Where one turn sends some rows of the set: a few examples, then the rows asked
tudo: [ -3  10   8 -12  -8  -7  -9   2  28   0  -8   1  -4  -3   1 -14]
vav: [ 9  1  3  6 -5 15 -4  5 18 14 -5 -5  7  9  8 -5]
tules: [  4  -5  14 -11  -1  -1 -25  13  17   3   5  16  -3   2   9  -9]
tav: [  5  16  -2   4   3 -24  -6   7   3  -6 -14  11 -11  -4   7 -14]
mul: [ 16  27  -1   7  -8  -6 -23   2   7  11  -3  11  -3   2   1  -9]
zamis: [ 14  15  -1   5 -11   9  -3   3  13  13   2  -7   2   9  13   0]
tidi: [ -8  21  18  12  -4 -12 -16   6 -13   3 -21   5  -5   1  14   2]
bago: [ 11   2  18  -9   1   1 -22  16   4  -2   1  16 -16  -2  17   2]
bidok: [ -5   9   0  12 -13  14 -20   0  -6  14   0   9  -4  14  14  10]
zekab: [ -5  16   8  13 -23  -7  -9   5   6  13  -8   0  -3  -5  28   5]
kago: [ -2   7   0  -8  13 -10 -11  -2   0 -11  -2  15 -12   9   3 -10]
mibar: [10  7  4  0 -5  6 -4 -1 18 14  5 -7  3  2 19 -4]
lar: [ -3  -6  11  27 -13   4  -8   3   6  16  -8   2  -7  15   5 -10]
Tego: [-11   5  19   6 -14  -1  -6 -10  11   5   9   4 -12  14  17  -3]
sunef: [ -1  12 -13  -7  11  -7 -17   7  -7  -6 -11  14  -7   0   6  -2]
zul: [-20   7  14   1  -1  -6  -6   4  -5 -10 -24   1  -9   3   7   5]
ledez: [  9  -2  19  -1  -4   7 -15  20   7  -7  -8  16 -20   9   0  -4]
Nura: [  4   2   1   0  -9  10   2   1  21  12   0 -11  -2   6   9  -5]
rilov: [ -6  -3  10  28 -17   4  -8   4   8  17 -14   5  -7   9   6  -9]
Topu: [  5  11 -13   4  -7   5 -23  10   9  15 -16   6  -2  -1  -9  -8]
Lodev: [-16   9  15   2   1 -15 -14  -9 -11   7  -4   2 -19   3  15  -5]
bivi: [-24  10  16  -5  -5  -5  -8   4  -5  -6 -21  -2 -11   5   7   2]
Monev: [ -6   4  -8  -6   7 -13  -8  12   4  -8 -22   8  -6  -7   4  -9]
sele: [-14  10   0   8  -1  -2 -13   1 -19   0 -17   3 -18   7   3   8]
somo: [  8  14   6  -5 -23 -10 -11  17  17  -4   1   7 -17   3   1  -6]
Sevab: [-10   3  16   1 -11   2  -8  -9   8   5  12  -1 -10  18  17  -1]
Sil: [-16  -3  20  14   4  -8 -15   1  -7   8 -21   6  -8   4   7 -11]
Keban: [ -2  -3   2  -4   2   6 -19   1  19   8  -9   8  -2   6 -10 -17]
Vas: [  4  22   0 -15  -6  -7 -20  -4  14   6   6   4  -6  -4  11  -5]
rikam: [12  5 -6  9 -7 11 -6  3 12 21 -1 -7  0  5 10 -4]
kasob: [ -6  16  17  14   0 -14 -13   3 -12  -2 -20   7  -5  -1  16   3]
gatun: [ 14   9  10   5 -11   3 -23  21  11   1  -3  19  -5  11  -4  -7]
kekim: [  9   2  -5  -6  -8  -6 -29  14   7  14   6  11 -12  -9  12  -3]
Gumi: [  9  -8   3  -1  -2   2 -24  20   0   9 -10  13 -21 -11  12   0]
dopat: [-13  -4  16  18   8 -10 -13  -3 -10   4 -18   8 -11   3   7  -7]
pefa: [-22  -7   7  -2 -13  11 -10   5  12   7 -13   0   1   3  16   6]
dul: [  0  15  11  16 -21 -10  -8   5   7  13  -6  -3  -3  -2  27   1]
gapi: [ 14  10  10   5 -15  -4 -11  20   3  -1  -5  10 -30   1   3  -1]
kimo: [-18  -6   7   1 -14   8  -7  10  13   7 -15  -6   3   1  17   4]
lut: [  4   7  -1   9   9 -13  -9   4  -1  -5 -11  16 -12   9  -4 -17]
tilat: [-17   9   2   8  -4  -1 -17   1 -19   8 -17   2 -19   8   1   2]
zarat: [  3  -6   8  -5 -11  -7 -10  18  10   2  -7   4 -31 -11   8  -5]
fir: [  0  -6  -7  -4 -17  -3 -16  19  15   9  -5   5 -19  -5  -5  -9]
Rugot: [ -5   9  -4   8 -13  15 -20   5  -7  14  -2   2  -2  12  15  12]
niz: [-15   5  10   4   3 -13 -11 -11 -12   0  -4   3 -21   2  12   0]

Rugot turns into dul
tules turns into fir
Now these:
zul turns into dopat
zekab turns into Tego
zamis turns into mibar
mul turns into Vas
tidi turns into Lodev
Monev turns into lut
bago turns into zarat

